Here are the same points, seen from different sides; a view may also be mirrored.
A view may leave some points out. In some views, one point has been moved. Which views, in the order they come, and which point in each? Write no view if no view has one.

Scene 1 (5 views)
In the rows, 128 means zero.
view 1:
  Z877 130  123  118  110  116  148  123  115  124  99  132  102
  Z353 121  124  125  105  129  171  129  117  122  104  142  100
  Z860 134  115  113  123  120  150  133  132  135  108  120  105
  Z204 142  125  137  105  109  183  141  118  109  110  132  105
  Z509 152  118  124  122  105  162  145  134  122  114  117  110
  Z236 134  111  133  112  109  176  135  129  121  113  119  102
  Z369 139  107  116  128  116  169  141  131  129  121  109  108
  Z245 127  100  114  130  121  167  136  141  142  122  104  104
view 2:
  Z106 157  145  128  127  131  144  110  100  122  137  149  131
  Z204 161  138  145  146  136  146  108  99  117  128  156  112
  Z877 141  149  132  115  144  153  110  98  104  130  136  126
  Z236 162  148  143  132  141  144  102  114  116  143  151  112
  Z245 166  157  123  112  135  134  99  132  121  163  146  125
  Z854 147  149  117  120  125  112  93  94  108  141  137  132
  Z474 144  157  108  94  135  138  101  122  104  151  131  131
  Z860 154  155  128  111  140  141  107  110  117  148  138  136
  Z353 145  141  128  128  132  134  99  94  101  128  143  114
  Z509 167  150  143  129  141  148  113  110  132  148  151  134
  Z369 168  151  128  120  133  144  108  124  127  154  151  128
view 3:
  Z353 130  134  166  197  147  95  93  74  112  120  141  63
  Z204 131  151  143  195  155  106  80  79  110  134  156  61
  Z860 130  131  172  175  155  105  104  93  120  108  170  58
  Z236 142  144  151  191  154  110  93  86  127  123  162  59
  Z509 128  145  153  176  163  112  92  95  117  124  180  57
  Z245 145  130  166  188  167  110  108  104  138  104  174  64
  Z854 119  119  181  200  163  86  109  82  118  117  153  69
  Z106 125  137  161  184  161  105  89  90  108  118  161  64
view 4:
  Z204 111  203  96  141  97  120  142  133  131  148  202  199
  Z474 132  195  130  108  95  136  135  163  144  133  186  148
  Z106 113  194  106  120  98  121  142  149  141  140  197  186
  Z509 108  186  96  124  92  117  142  143  131  129  179  187
  Z860 122  191  112  112  97  126  142  150  140  127  185  169
  Z353 115  203  105  129  102  122  144  139  140  148  208  196
  Z854 118  221  116  102  106  135  146  145  161  141  195  170
  Z369 106  191  104  123  87  122  136  157  135  139  174  170
  Z245 111  199  110  120  86  131  134  156  136  136  164  155
view 5:
  Z204 129  150  124  103  107  127  113  110  133  97  121  103
  Z877 126  143  162  114  118  134  128  109  144  85  111  118
  Z245 104  150  152  83  142  119  129  118  140  87  144  131
  Z509 112  149  139  107  123  113  106  127  141  87  128  120
  Z860 111  143  159  107  130  126  124  117  149  85  128  127
  Z474 111  139  177  96  138  133  148  110  148  83  134  134
  Z369 109  146  146  94  129  114  122  124  137  90  142  125
  Z353 128  141  144  103  113  145  131  97  146  94  120  108
  Z236 120  157  137  92  124  123  118  111  133  90  123  113
Views with a point moved: view 4
  view 4 moved: Z353
